In the data rows, 128 means zero.
Here are some rows, each followed by its group. Groups can overlap.
[121 147 144 143 152 169 157  88 145 148 109  83 122 149 142 104 145 145
 117  96 127 178 136 129 151 104 131 170 113 113  82 173 121  94  59 142
 121  89 111 133 140 143 103 152  83 113  93 164] d
[130  74 147 107 139 102 189 160 155 188 127 147  98 159 144 167 123 114
  89 111  99  93 140  91 176 118 146 164 134 146 146 142 147 126 109 102
 134 146 131  57 109 137 112 117 146 123 159 199] e
[ 82 163 124 128  80 167  98 108  82 118 155 104 126 129 122 119  97 155
 176 103  98 131  85 111 140 101 132 141 124 114 102 143  98  95 142 118
 155 101  98 149 105 117 101 134 162 183  89  71] f
[ 78 154 129 132  78 170 108 108  85 127 159 101 122 148 122 116  90 175
 172  94 101 127  73  97 153  90 135 144 119 115  95 154 104  98 138 112
 160  97 108 139 102 123  89 137 171 183  89  71] f
[ 60 191  90  88  64 164  98  71  60 120 204  72 134 117 168 106 107 159
 198  97  88 154  73 136 150  80 125 169 149  88  72 151  73  67 140 139
 157  87  44 171  54 118 127 143 126 198  58  86] f
[126  94 155 136 134 138 148 149 142 154 128 134 108 166 108 133 112 152
 112 103 131 112 117  93 166 115 147 126 114 148 125 158 147 137 124  96
 138 152 158  84 140 136  98 144 164 125 147 154] e
[136 139 166 151 114 151  89 140 116 105  84 135 119 158  83 110 111 148
 140 130 132 134 117 114 126 124 162 115  85 150 142 143 100 136 140  95
 140 158 162 138 151 104 100 143 163 121 139  95] g
[168 104 106 123 149  75 119 175 140  89 123 176 130  89 126 177 146  40
 122 205 139  89 175 182  41 193 115  86 145 161 200  52 138 161 168 145
 111 173 150 144 155 111 176  59 123 105 185 145] h
[123 157 135 128 155 166 147  75 144 139  98  73 123 142 145  96 155 138
 123  99 130 191 147 137 146 104 126 167 115 106  79 172 110  93  60 151
 113  98 102 142 151 140 110 164  74 112  88 172] d
[163  59 140 154 181 100 199 169 191 182 120 182 138 123 141 157 142 100
  66 121 138 104 171 120 146 158 110 119 160 137 141 114 170 158 100 136
  97 110 153  67 137 174 138 128 112  90 166 154] i
[175 121 117 133 146  82  90 162 131  73 106 165 128  80 116 157 149  75
 131 198 152 108 173 179  42 193 114  75 128 158 193  64 131 169 169 143
 117 179 159 153 166 100 158  94 112  96 171 143] h
[126 145 158 151 149 169 157  94 145 149  93  80 118 166 134 103 137 149
 111  99 124 173 131 120 148  97 142 175 108 118  85 174 122  92  54 133
 113  88 116 132 138 138  98 144  89 110  98 151] d
[132  86 148 115 139 123 158 153 147 169 120 142  99 157 123 154 123 128
 105 111 116 104 137  89 168 121 148 140 120 152 138 148 141 134 115 102
 140 161 145  69 132 129 101 138 153 125 153 186] e
[166  72 143 153 186 119 179 155 190 160  97 170 129 125 130 144 146 108
  74 115 145 119 168 123 141 162 110 116 134 146 129 124 152 157  92 141
 102 116 162  78 168 168 122 148 109  91 160 168] i
[162  54 136 146 182  99 204 167 192 185 122 180 140 124 147 155 142 100
  62 122 139 102 167 121 150 154 108 120 165 134 137 113 173 159  97 137
  97 104 151  66 135 179 142 125 108  90 167 153] i
[165 140  64  80 157  59  87 117 140  69 114 154 178  43 130 113 185  94
 134 181 199 148 180 202  80 187  73  42 148  97 168  66 171 199 183 180
 105 173 141 174 195 128 215 135  78  97 146 111] h
[137  87 155 130 148 132 150 150 152 158 111 143 106 161 106 140 124 141
 106 103 130 114 133  86 163 128 142 122 112 159 128 156 142 145 115 102
 134 164 159  74 151 141  94 156 154 120 154 175] e
[149  73 146 155 172 124 181 156 175 165 120 167 134 133 129 137 132 126
  80 113 141 115 149 121 152 146 116 112 142 135 126 131 162 156 102 129
 114 111 162  82 152 171 121 142 120  98 155 147] i
[134 153 155 143 107 147  72 127 113  93  86 131 125 167  72  89 116 158
 149 139 148 147 105 108 133 122 158 104  70 151 144 151 101 146 152  94
 143 178 169 154 151 103 117 152 164 119 142  83] g
[ 57 197  87  86  62 163  96  64  57 117 205  67 136 114 169  98 110 159
 201  97  89 159  74 140 153  78 124 171 150  86  71 154  70  64 140 141
 158  87  38 179  50 120 128 145 122 199  54  84] f
[180 121 105  99 142  71  83 168 129  68 121 167 115  84 129 173 158  62
 130 207 144 100 176 197  42 198 125  87 136 154 195  59 125 167 176 146
 131 205 157 152 165  89 164  92 114  94 177 180] h
[132  83 148 116 142 121 161 154 149 164 128 143 103 161 124 147 125 134
 107 109 123 105 133  96 172 122 147 132 119 153 136 152 145 140 119 101
 137 167 152  70 137 138 103 144 154 123 157 186] e
[ 73 160 125 127  72 171 105 103  80 125 167 100 124 147 125 115  89 174
 177  92  95 128  70  99 152  87 133 148 123 110  94 153 103  93 140 112
 166  92  99 142  96 121  92 136 170 189  85  69] f
[173  71 145 164 186 105 179 162 193 163  96 173 129 120 129 152 142  95
  70 127 144 111 175 114 125 164 113 117 136 155 142 115 154 157 102 141
  94 124 164  77 153 162 130 130 115  83 170 171] i
[153 107 186 179 151 154 145 148 159 156  79 134 106 170  99 131 118 145
  92 107 125 126 129  72 130 131 152 135  96 165 126 150 134 130  90 101
 123 129 167  90 143 133  81 143 151 106 143 155] j
[129 143 157 159 114 131  72 142 102  73 117 131 116 153  59  98 104 161
 151 146 146 127 103 135 112 133 156  99  66 160 145 145 104 143 165  96
 156 179 177 159 156  96 105 133 155 115 150  99] g
[166 133 106 123 144  78  85 146 131  68 113 153 149  83 118 132 153  92
 129 194 168 118 162 186  59 175 111  73 128 133 174  70 145 172 178 151
 110 170 152 168 162 106 180  94 106  96 159 119] h
[ 83 142 135 143  91 167 129 121  99 136 179 107 118 159 129 117  89 170
 146 102 104 118  75  99 155  89 139 151 124 116  96 155 123  98 132 108
 156  94 120 130  89 127  93 121 164 164  99  99] f
[133 139 177 172 119 172  93 137 123 118  64 132 123 165  73 106 109 161
 144 114 141 143 112  91 133 120 154 110  79 152 135 154 108 141 128  92
 125 145 166 133 162 118  84 156 174 128 129  63] g
[161 133  63  65 139  53 113 134 135  90 119 143 162  59 157 157 179  60
 124 215 164 119 164 191  67 169  98  75 177 107 183  50 176 174 172 166
  99 175 120 166 163 113 219  79  87 104 152 132] h
[ 79 146 132 141  87 166 128 117  95 135 182 104 122 157 131 114  86 173
 152 101 101 119  70  98 157  86 137 152 125 112  95 155 122  95 135 110
 158  91 113 133  84 126  96 122 166 167  95  96] f
[117 147 151 147 144 171 151  93 133 146 114  77 117 154 139 106 134 151
 121  92 119 172 123 126 148  95 138 174 117 114  81 174 116  88  68 134
 119  89 107 134 123 137  95 150  94 119  91 164] d
[ 49 201  83  95  52 160 100  64  51 122 216  65 136 112 170 105  97 168
 195 106  75 143  64 128 146  67 123 185 150  83  74 148  78  49 142 144
 182  59  34 174  34 115 128 117 123 209  49  93] f
[128 143 157 157 107 145  84 141 106  95 100 138 134 160  78 105 105 139
 147 138 132 128 110 130 120 118 164 117  90 141 145 132 103 136 156  96
 135 147 154 152 128 101 123 118 167 129 143  62] g
[123 143 151 150 153 171 158  95 144 148 110  88 117 153 140 108 141 146
 114  97 124 172 135 124 146 106 132 170 113 117  85 171 122  95  60 138
 118  88 115 129 137 142 100 148  89 113  98 163] d
[151  75 147 157 173 124 175 156 175 162 115 166 132 131 125 139 133 127
  83 111 140 115 150 118 149 149 119 112 138 138 126 131 160 156 104 128
 112 114 164  82 153 167 121 144 124  97 155 146] i
[169  67 146 162 186 109 189 160 192 171  99 173 132 124 130 148 143 104
  66 118 141 110 170 113 138 160 112 120 143 147 135 119 160 157  95 140
  94 111 158  73 153 169 127 134 111  88 164 163] i
[165  66 135 150 182  96 202 161 192 177 127 171 131 125 152 158 142  93
  59 132 138 102 167 127 141 150 114 135 157 137 136 112 167 147 100 142
  98 112 151  73 129 168 142 114 103  84 165 174] i
[123 142 152 150 104 142  85 137 106  97 101 136 135 161  77 100 104 140
 148 134 135 129 106 131 130 115 164 118  90 136 142 135 106 136 156  95
 137 148 151 152 130 104 126 122 168 132 141  59] g
[146  91 186 176 149 144 177 152 160 188  83 136 104 169 108 148 116 133
  81  92 109 117 131  62 152 121 153 161 118 153 123 151 147 124  72 101
 111 110 146  70 115 141  82 137 148 113 138 150] j
[137  87 149 116 140 120 156 156 146 167 120 145  96 155 125 155 126 128
 104 115 118 106 141  93 162 127 147 137 118 156 142 147 140 136 117 104
 136 167 148  71 137 129 101 138 152 126 158 189] e
[118 145 147 145 152 170 160  90 143 149 115  83 120 148 145 105 142 145
 116  96 124 174 133 129 149 103 131 171 116 111  81 172 124  92  59 142
 122  85 108 132 133 145 103 148  82 113  92 166] d
[124  96 155 138 135 140 148 146 140 155 127 134 108 166 110 132 110 154
 110 101 130 111 114  89 167 112 147 128 111 144 127 158 149 138 125  95
 138 150 159  84 136 136  97 142 166 126 147 148] e
[172  69 144 160 185 106 184 162 194 165  98 174 131 123 131 150 143  99
  69 124 143 110 173 115 133 163 111 118 139 152 138 116 157 157  99 140
  95 116 160  74 154 167 129 131 109  85 166 169] i
[150  90 186 179 152 144 172 152 161 183  83 137 103 169 105 146 118 133
  83  95 111 116 133  62 147 126 153 156 116 158 127 149 146 125  77 101
 112 117 150  72 122 139  82 139 148 110 141 155] j
[ 49 190  95  99  50 165 104  74  54 130 210  74 139 129 159 105  91 174
 195  88  83 142  55 117 162  64 130 171 153  79  70 156  85  64 147 125
 154  74  46 163  37 120 120 138 149 210  52  56] f
[126 157 124 101 156 161 150  66 148 145  72  71 130 140 151  95 173 131
 122  99 138 203 155 132 161 100 121 163 125  95  81 172 122 102  53 156
 101 103  97 141 170 146 123 173  72 113  83 163] d
[157 128  74  89 139  59 102 148 131  73 143 165 157  69 138 156 165  55
 134 209 163 107 165 200  57 181 101  70 159 123 187  48 163 177 192 159
 108 186 134 169 155 107 216  73 107 107 168 122] h
[ 56 187  96 101  58 163 106  78  65 128 201  78 137 126 156  99  94 174
 186  96  89 141  60 115 163  68 129 166 146  86  73 158  92  69 145 127
 156  75  56 161  49 121 118 138 146 199  59  78] f
[164  56 139 154 182 100 199 170 189 182 120 183 137 123 143 156 139 101
  67 119 136 100 171 121 147 160 113 120 159 138 139 114 167 158  99 136
  98 111 153  66 136 173 137 128 113  91 167 158] i
[ 86 156 129 133  88 171 102 113  91 121 150 107 122 135 120 118  99 156
 169 100 102 131  88 104 141 103 133 138 121 120 105 146 102 103 139 117
 151 104 109 142 114 120  96 137 165 175  96  80] f
[129 139 161 155 148 169 149 101 141 147  99  89 114 163 130 109 135 149
 115  96 122 167 131 119 143 103 142 167 110 124  91 169 119  97  67 128
 112  98 123 126 138 135  92 150 107 113 103 157] d
[169 101 105 121 151  73 118 179 143  89 129 182 130  91 130 176 146  47
 120 200 143  89 179 188  46 196 113  85 146 159 201  53 138 166 168 146
 111 177 154 140 153 111 175  63 122 102 188 154] h
[139 153 160 150 117 148  75 124 122  98  77 125 124 168  72  83 118 163
 141 137 152 152 109 102 133 120 155 104  68 153 143 156 105 146 143  95
 140 174 171 149 158 107 111 153 158 113 140  92] g
[131 142 175 172 117 166  91 135 123 113  68 130 128 168  74  99 106 165
 139 121 141 139 105  94 133 116 156 107  76 152 133 152 111 142 134  90
 127 142 168 139 155 117  95 145 170 122 134  62] g
[161  79 146 160 182 121 176 153 184 154 101 164 128 127 126 141 140 112
  76 119 144 117 159 121 135 157 113 117 129 148 127 127 154 152  97 137
 103 113 164  85 162 165 121 137 112  90 157 163] i
[148  97 176 155 148 149 161 143 158 174  92 126  96 173 118 144 125 141
  89  98 118 121 124  70 148 120 152 153 114 155 119 155 146 123  81 104
 126 125 152  73 132 136  86 145 149 114 139 170] j
[128 158 141 123 100 125  62 126 103  76 100 131 125 167  64  80 115 161
 153 148 150 144  97 124 138 121 160 104  66 150 152 149  99 148 169  91
 157 194 168 165 148  93 129 150 159 121 146  86] g
[174  45 123 138 193  94 212 161 202 192 116 185 150 113 163 156 155  94
  55 122 150 108 176 132 153 163  95 107 186 121 138 104 183 170  91 150
  87 100 149  63 147 192 156 135  96  83 165 150] i
[130  75 145 109 138 102 187 163 153 190 127 147  96 160 143 169 123 115
  91 112 102  92 141  90 174 118 146 164 137 146 146 143 147 126 109 102
 134 145 132  57 107 136 110 114 147 124 159 199] e
[ 57 208  78  89  59 161  89  63  53 112 204  66 141  94 170 103 108 148
 199 112  78 151  81 141 133  80 120 177 154  86  79 140  66  53 145 153
 170  73  31 185  46 115 137 124 115 205  51  99] f
[177 120  77  96 161  56  88 146 146  62 126 180 161  47 123 135 177  77
 133 190 195 124 190 202  60 211  76  35 143 127 184  55 154 205 191 171
 104 193 165 162 192 118 206 129  89  90 171 122] h
[151  88 178 161 150 136 174 152 161 188  89 135  97 169 115 153 122 131
  85  93 112 115 133  60 153 122 152 158 120 154 126 151 148 125  79 101
 115 125 146  65 121 138  87 142 149 113 143 165] j
[178 118 106 119 141  69  84 169 127  67 130 172 128  78 122 160 151  69
 135 204 156 102 177 194  40 199 113  70 140 151 196  55 135 175 186 146
 118 194 157 157 164  95 178  92 112  95 177 147] h
[ 55 196  93 103  52 153  93  74  54 113 203  73 138 113 156 101  94 172
 197 109  84 141  64 131 150  73 131 168 141  90  75 148  73  61 148 133
 173  78  45 176  46 115 126 125 131 202  58  75] f
[151  70 146 152 175 124 181 156 177 167 117 169 133 131 129 137 135 128
  80 109 141 114 151 122 156 150 117 113 141 136 128 132 160 156  99 129
 115 112 162  78 154 170 119 147 121 100 155 152] i
[157  81 136 152 178 120 193 144 184 167 111 153 143 127 145 141 141 109
  67 126 145 116 145 121 140 138 111 124 148 131 124 118 174 147  91 143
  94  93 152  90 144 173 139 120 103  90 148 149] i
[118 150 149 143 149 168 158  83 142 150  96  70 126 161 139 101 141 150
 115 100 120 181 127 124 153  90 136 178 111 110  80 177 121  86  53 139
 118  78 106 138 130 144 105 143  81 115  88 151] d
[133  83 142 102 135 105 181 159 149 191 118 143  93 149 144 171 128 109
  89 114  94  91 147  88 170 118 149 169 135 144 148 141 144 118 104 106
 137 145 124  60 112 129 108 112 140 130 153 208] e
[163 123  87 105 146  68 105 149 137  73 126 159 156  82 126 144 157  67
 127 199 170 111 169 183  61 178 104  72 140 135 183  61 153 176 183 154
  99 183 146 162 155 112 203  79 107 100 169 122] h
[167 101 108 124 150  78 121 179 143  93 123 177 132  91 125 175 145  47
 120 197 140  91 174 179  48 194 113  84 144 162 200  54 138 165 165 145
 108 171 150 139 156 115 173  66 123 105 187 145] h
[177 119 118 131 144  82  85 167 129  71 111 169 123  84 116 164 147  70
 131 202 148  99 175 180  38 196 119  79 127 161 196  62 125 166 174 141
 118 185 162 153 164  94 158  88 118  96 174 150] h
[159 129  62  77 149  44 107 143 133  61 159 164 162  46 149 149 171  67
 121 216 169 109 170 228  50 187  87  68 165 116 181  47 165 178 189 172
 116 169 139 176 169 112 220  79  71  91 163 148] h
[150  98 178 154 148 147 160 142 158 173  90 126  95 174 116 143 124 139
  90  98 119 122 127  70 147 121 152 150 112 154 119 156 143 125  80 103
 125 128 154  75 134 136  84 147 149 113 138 172] j
[ 41 208  66  66  35 153  75  65  34 106 234  70 138  95 170 101  99 162
 220 102  80 142  57 145 157  68 120 168 163  72  74 142  63  56 171 142
 172  87  22 183  37 108 139 138 140 226  47  72] f
[144 101 179 170 146 150 157 147 155 165  95 128 106 172 109 137 116 143
  93 104 121 119 123  75 142 121 151 146 106 156 121 151 142 125  88 100
 127 120 157  85 132 134  86 136 151 113 140 155] j
[125 142 156 151 146 169 150  99 138 148 105  84 117 158 135 107 134 148
 117  93 122 169 129 124 148 101 140 170 114 120  87 171 118  95  66 132
 114  94 116 129 133 137  93 149 101 115  98 158] d
[139 145 151 142 115 138  89 125 118 100  90 116 128 167  87  98 117 146
 137 150 143 143 115 128 122 110 162 125  90 142 135 144 106 127 140 103
 135 155 151 153 139 104 125 124 145 111 139 106] g
[139 133 166 158 116 150  85 151 112  99 101 147 110 148  88 124 110 139
 140 136 126 121 127 127 111 138 162 117  86 158 149 133  95 137 148  98
 144 164 165 136 150  98 100 134 162 121 149 110] g
[174 112  85  98 155  64 121 153 145  97 106 162 155  63 143 162 169  56
 117 206 161 110 182 182  57 184  94  70 164 137 195  50 160 175 161 162
  96 168 137 149 170 121 197  82  93  99 167 136] h
[159  77 138 148 181 120 188 147 185 167 110 161 138 124 145 142 145 114
  69 119 144 120 153 125 146 148 110 121 150 130 124 121 168 151  89 142
 101  99 156  83 151 174 133 136 103  91 150 159] i
[ 70 152 123 132  79 168 125 111  89 136 189  97 124 155 137 110  86 177
 157  95  97 120  68  98 158  80 134 154 127 102  92 154 121  90 138 113
 162  85 105 137  76 126  99 122 165 177  89  86] f
[164  69 142 149 184 119 184 155 189 165  97 170 129 124 130 144 145 110
  71 113 145 118 167 121 145 159 110 116 135 145 130 125 157 158  90 140
 101 113 162  74 163 172 120 149 109  92 159 166] i
[148  88 178 162 150 139 175 150 160 190  88 134 100 170 115 152 121 133
  84  91 111 115 132  60 155 120 153 160 121 152 124 151 148 125  76 102
 116 119 144  65 120 139  84 141 147 114 139 162] j
[ 45 200  76  83  42 159  96  72  48 122 213  70 133 110 166 112  93 162
 200 105  72 132  61 118 150  65 122 178 154  78  84 143  82  53 155 139
 176  70  37 170  39 110 127 120 143 218  49  80] f
[172 125  74  77 142  51 109 150 137  84 118 153 148  66 156 168 175  47
 121 222 158 107 173 199  51 183 104  82 171 125 193  42 161 172 175 164
 101 182 130 162 158 104 210  68  93  99 165 147] h
[129  83 148 114 140 122 163 153 149 165 128 143 103 163 126 147 121 134
 105 107 121 106 133  95 172 120 145 133 120 151 137 154 146 140 119 103
 137 163 151  69 134 138 105 143 154 123 156 185] e
[181 121 105  98 143  69  82 167 130  69 120 168 117  84 129 171 159  66
 132 203 146 102 176 194  47 200 123  84 136 154 194  61 124 171 177 144
 130 208 158 149 166  88 164  98 116  94 176 178] h
Which 3 groups are nearest to each row below, nearest first, going by the distance to the centre of the group?
[176 109  84 112 146  53 107 180 135  68 145 187 141  72 131 181 153  23
 124 224 150  82 184 207  18 205 105  77 155 153 214  25 142 168 195 158
 101 183 147 159 149  99 207  42 114 101 195 146]: h i g
[170 122 112 128 145  84  90 160 129  74 110 161 130  81 115 155 149  76
 132 198 154 106 169 174  47 188 115  74 129 156 191  65 135 170 171 143
 117 179 157 153 168 103 163  94 112 100 169 137]: h g i
[ 96 132 146 155 103 163 131 132 111 136 165 117 117 161 121 119  90 167
 139 109 112 114  80  97 150 100 145 142 118 127 100 153 128 107 130 102
 149 109 133 125 103 128  92 123 164 149 113 104]: g f e
Group j spreads out most along one direction. Which 3 other groups' directions of most spread are closest to that one, closest first?
e i g
Which 4 groups are nearest to each row below, nearest first, going by the distance to the centre of the group?
[132 142 156 148 110 152  81 134 108  99  91 135 129 157  76 107 113 140
 150 132 140 136 116 122 121 124 161 117  89 139 145 138 102 137 150  98
 134 159 155 149 139 101 116 137 169 127 139  73]: g e j d
Which 3 other groups have their centres nearest to the centre of group j, nearest first?
e i d
Which 3 groups are nearest to each row below, nearest first, going by the distance to the group's nearest row?
[166 145  71  86 153  57  84 121 139  63 101 150 177  56 124 109 179 100
 132 194 202 146 170 188  75 178  83  41 130 112 177  70 166 200 187 168
 105 182 153 179 181 121 213 124  83  90 152 100]: h g i
[167  57 147 160 185 102 208 166 195 189 114 177 132 129 143 156 141 102
  54 115 133 102 167 110 150 151 116 135 159 137 131 120 171 150  87 135
  95  97 152  61 131 174 132 126 109  87 164 170]: i e j
[163  78 141 153 182 118 185 148 186 165 111 164 132 122 142 145 145 109
  71 119 144 118 158 127 144 152 111 123 145 134 125 122 161 151  91 146
 101 104 156  82 153 171 131 138 104  91 152 165]: i e j
Which 3 other groups have their centres nearest to the centre of group e, nearest first?
j i g
Which 4 groups are nearest to each row below, nearest first, going by the distance to the group's nearest row?
[130 134 169 157 143 170 150 107 142 149  88  90 116 176 124 108 128 153
 110  98 122 162 125 113 149 100 147 169 108 126  92 171 121  98  64 118
 109  97 127 124 139 134  90 143 115 112 105 145]: d j e g
[139  89 186 175 148 146 185 149 158 192  85 132 109 172 110 145 114 137
  81  84 105 116 128  65 161 113 155 165 120 147 117 153 147 120  68  99
 109  98 140  70 110 146  82 134 148 115 133 141]: j e i d
[135  86 150 115 139 122 159 154 148 169 121 142 101 153 123 152 123 128
 105 109 116 103 139  90 166 123 145 137 119 156 140 149 141 136 115 103
 139 163 144  71 133 132 104 138 152 127 154 187]: e j i g
[151 133 174 157 127 154  81 152 122 103  83 144 102 152  80 127 118 140
 139 133 132 130 138 115 107 144 159 112  80 166 154 138  95 141 141  99
 143 178 174 129 163  97  85 151 166 115 147 126]: g j e f
[156 130  68  87 138  58 101 148 129  73 145 161 157  66 137 157 163  55
 134 211 162 107 165 200  57 180 102  72 158 120 186  46 160 174 191 160
 109 185 132 171 156 106 215  70 105 108 165 126]: h i g e
[ 73 154 124 130  80 166 122 110  87 133 189  95 126 155 137 112  86 173
 157 100  99 121  66  99 156  81 135 155 127 107  92 154 117  90 138 110
 163  88 104 138  75 128 100 122 166 175  88  89]: f d g e
[175  66 143 158 188 104 183 161 195 166  95 179 128 121 131 152 147  99
  69 123 144 111 178 118 132 169 110 116 143 149 140 115 155 160  98 142
  94 119 162  73 159 167 130 139 111  85 168 172]: i e j h
[145 151 166 155 122 150  81 123 130 103  67 122 126 175  74  84 121 163
 134 139 153 156 114  98 131 120 155 106  67 157 142 158 107 144 136  97
 134 169 173 147 160 111 110 150 155 107 141 103]: g j e d
[142  96 174 152 146 150 166 144 157 177  96 124  98 177 118 144 121 139
  90  92 115 116 123  71 154 115 152 156 118 149 115 156 149 122  80 103
 124 120 150  72 128 137  87 139 153 117 138 160]: j e i d
[163  56 140 152 182 100 199 169 190 182 121 183 138 125 142 155 141  99
  65 119 138 102 171 121 147 159 112 121 160 137 140 113 171 158 100 136
  97 110 153  66 137 173 138 128 111  91 167 155]: i e j h
Group e spreads out most along one direction. Which 3 other groups' directions of most spread are closest to that one, closest first?
j i f
Which 3 groups are nearest to each row below, nearest first, going by the average distance to the group's rows?
[ 67 168 117 120  64 167 101  98  72 124 173  91 126 141 132 114  86 175
 183  92  93 131  67 101 151  83 131 151 128 104  90 154  98  86 143 117
 169  88  88 149  86 118  97 136 165 194  77  60]: f g d
Which 4 groups are nearest to each row below, nearest first, going by the average distance to the group's rows?
[163  65 134 148 181 101 207 157 190 183 119 166 135 130 148 154 141 102
  54 127 138 103 158 115 147 143 115 137 158 133 131 119 175 146  93 141
 100  99 147  70 128 173 143 117 104  86 158 165]: i e j d
[123 139 155 156 145 169 153 102 137 146 117  88 115 156 137 112 133 145
 116  94 120 163 128 124 144 103 139 172 117 118  86 166 118  92  69 131
 115  93 113 128 128 135  94 145 102 116  98 161]: d j e g
[127 141 164 154 142 167 162  95 144 159  93  77 120 179 137 105 132 156
 101 103 120 168 115 110 154  85 150 183 113 116  85 177 129  87  54 121
 113  83 119 124 120 139  98 133 101 107 100 146]: d j e g
[127 151 143 142 157 168 148  84 145 137 101  81 120 143 143 102 151 138
 120  99 130 183 148 136 140 107 130 166 112 114  82 166 111  94  63 148
 112  93 109 138 147 139 107 155  78 110  94 169]: d j e i
Group d spreads out most along one direction. Which 3 other groups' directions of most spread are closest to that one, closest first?
h f g
Which 3 other groups have their centres nearest to the centre of group h, nearest first?
i g e
Which 3 other groups have their centres nearest to the centre of group d, nearest first?
j e g
Which 3 other groups have their centres nearest to the centre of group i, nearest first?
e j d
Group f spreads out most along one direction. Which 3 other groups' directions of most spread are closest to that one, closest first?
h d g
